(in the rows, 128 means zero)
One turn moves each row of this set onto another row. After a few examples, where does it send each row asked below?
j703: [125 122 130 150 121 163 121 136  64 126 132 140]
j332: [158 130 129 138  86 124 152 126 130 155 166 117]
j579: [157 135 138 147  96 120 149 124 134 149 166 115]
j396: [125 119 127 149 120 164 119 136  65 128 132 142]
j164: [103 130 124 157 119 126 135 143  98 114 157 103]
j887: [168 136 137 137  96 126 148 120 105 169 153 123]
j444: [135  99 155 136  94 150 117 128 121 144 119 124]
j986: [121 122 125 147 112 158 114 140  67 124 129 138]
j143: [160 125 126 142  92 126 150 122 132 159 167 121]
j99: [167 130 129 145 105 123 137 115 114 172 152 130]
j982: [104 121 107 136  94 135 144 148  85 125 157 104]
j980: [157 127 126 146  95 120 143 122 137 156 166 121]
j434: [108 117  96 141 101 152 151 143  97 111 143 123]
j252: [116 112 118 158 138 155 154 119  93 112 153 119]
j158: [117  99  98 147 125 160 153 119  90 124 152 125]
j921: [144  99 157 135  98 164 133 130 117 151 121 134]
j3: [159 143 132 150 100 112 129 128 125 159 145 129]
j439: [125 121 129 147 118 164 122 136  63 127 132 140]
j418: [135 105 164 137  96 149 120 128 120 139 119 120]
j510: [160 133 137 142  93 125 156 124 129 153 167 116]
j917: [160 149 139 141  90 115 139 133 116 156 146 122]
j940: [121 125 129 147 113 157 115 141  67 122 129 136]
j967: [120 123 127 149 115 157 113 139  68 123 129 138]
j388: [167 140 145 148 110 121 143 117 111 163 153 123]
j533: [107 129 116 151 114 147 152 143 100  98 144 117]
j954: [136 102 159 130  88 152 123 131 116 143 119 120]
j509: [144 105 166 137 101 164 136 131 116 146 121 130]
j816: [143 101 162 142 106 162 129 128 121 148 121 134]
j367: [122 116 117 169 146 154 154 137 101 136 163 134]
j259: [159 130 133 149 102 122 147 121 136 154 167 120]
j870: [117 113 116 141 119 161 167 124  80 115 153 114]
j168: [160 139 124 139  87 117 134 132 118 165 145 129]
j133: [124 127 129 152 126 159 174 146  83 131 164 121]
j582: [104 110  94 154 113 129 123 139 103 130 156 116]
j734: [107 116  97 157 120 147 139 137 110 108 143 128]
j497: [125 107  99 148 120 163 163 141  89 148 163 134]

j582 turns into j497
j917 turns into j388
j252 turns into j734
Now these:
j143 turns into j332
j940 turns into j703
j444 turns into j921

One turn moves each row of this set onto another row. After a few examples, where does it send each row asked below?
j926: [141 134 102 131  99 123 132 125 160 151 119 105 176 128  93 106 124 141
 121 133 111 121 116]
j312: [120 146  89 152 111 121 132 123 154 121 133 119 141 130 168  75 113 128
 120 133 138 133 138]
j859: [164 140 118 131 120 130 120 116 135 142 107  93 142 131 100 105 154 153
 102 141 141 120  98]
j179: [144 118 151 128  96 157 123 125 133 142 126 142 146 139 149 118 115 169
 141 123 123 123 143]
j653: [164 142 125 129 125 122 128 116 127 144 113  93 137 133 104 107 153 150
 100 154 138 117 106]
j22: [161 115 126 134 140 151 135 129 114 158  90 129 135  98 140 128 114 164
 122 117 123 138 145]
j6: [116 154  98 155 116 119 137 122 153 117 130 115 143 128 169  79 117 124
 122 123 134 131 142]
j711: [164 123 134 128 135 148 129 128 114 158  96 124 139 105 147 138 117 170
 123 116 127 140 140]
j93: [127 129  97 149 128 112 116 131 136 112 120 133 146 114 144 106 138 110
  96 115 170 141 110]
j835: [170 122 124 128 131 145 131 136 110 166  90 121 138  99 150 131 123 152
 130 120 129 143 129]
j488: [147 114 144 131  91 156 126 131 136 147 130 142 147 135 139 109 113 165
 142 119 128 134 145]
j216: [125 142 136 173 148 113 110 125 155 145 146 137 124 123 132 124  89 132
 143 121 109 131 121]
j546: [116 147 138 167 149 121 113 129 158 141 150 133 122 129 124 121  95 136
 145 122 107 126 124]
j581: [157 150 121 128 116 121 115 103 134 133 100  99 130 136 106 100 144 152
 103 149 141 126 103]
j681: [114 108 130 144 180 143 137 141 145 127 130 124 129 125 145 131 119 144
 144 118 122 117 100]
j862: [158 148 122 125 129 120 121 104 134 134 104 104 136 125 107 100 153 155
 108 149 144 127  90]
j516: [127 149 139 169 147 121 110 131 157 145 147 132 127 136 127 122  85 138
 146 122 116 123 123]
j726: [118 106 124 141 180 137 126 136 138 127 124 113 117 129 138 138 120 145
 140 114 124 116 100]
j876: [126 119  87 148 140 116 105 119 142 114 126 134 144 108 151 116 133 126
  94 121 170 135 117]
j395: [135 133 108 130  96 124 142 119 166 147 126 103 165 126  97 102 121 138
 121 142 109 121 113]
j880: [146 120 148 131  94 157 128 129 135 152 132 137 152 134 152 118 111 161
 142 119 129 130 148]
j383: [142 139 110 133  96 125 138 120 166 144 119 102 166 131  90 101 121 142
 130 132 112 121 111]
j314: [171 119 133 129 132 133 136 130 121 168  89 116 143  98 147 126 115 159
 134 117 123 138 137]
j18: [127 121  85 148 132 113 116 127 138 117 123 130 141 112 149  99 139 111
 105 124 169 135 108]
j948: [113 110 127 142 179 129 134 130 138 126 126 124 123 128 142 127  99 146
 136 119 134 119  89]
j320: [119 145  95 154 120 122 134 124 155 119 128 112 142 137 170  70 124 126
 123 131 134 135 131]
j555: [113 117 129 141 183 125 131 128 140 125 124 128 117 121 143 134 107 141
 141 124 126 125  99]
j778: [121 125  84 152 132 119 106 125 135 116 139 139 145 118 143 113 131 120
  96 121 162 136 112]

j876 turns into j726
j93 turns into j948
Now these:
j383 turns into j312
j314 turns into j581
j6 turns into j516
j18 turns into j555
j320 turns into j216

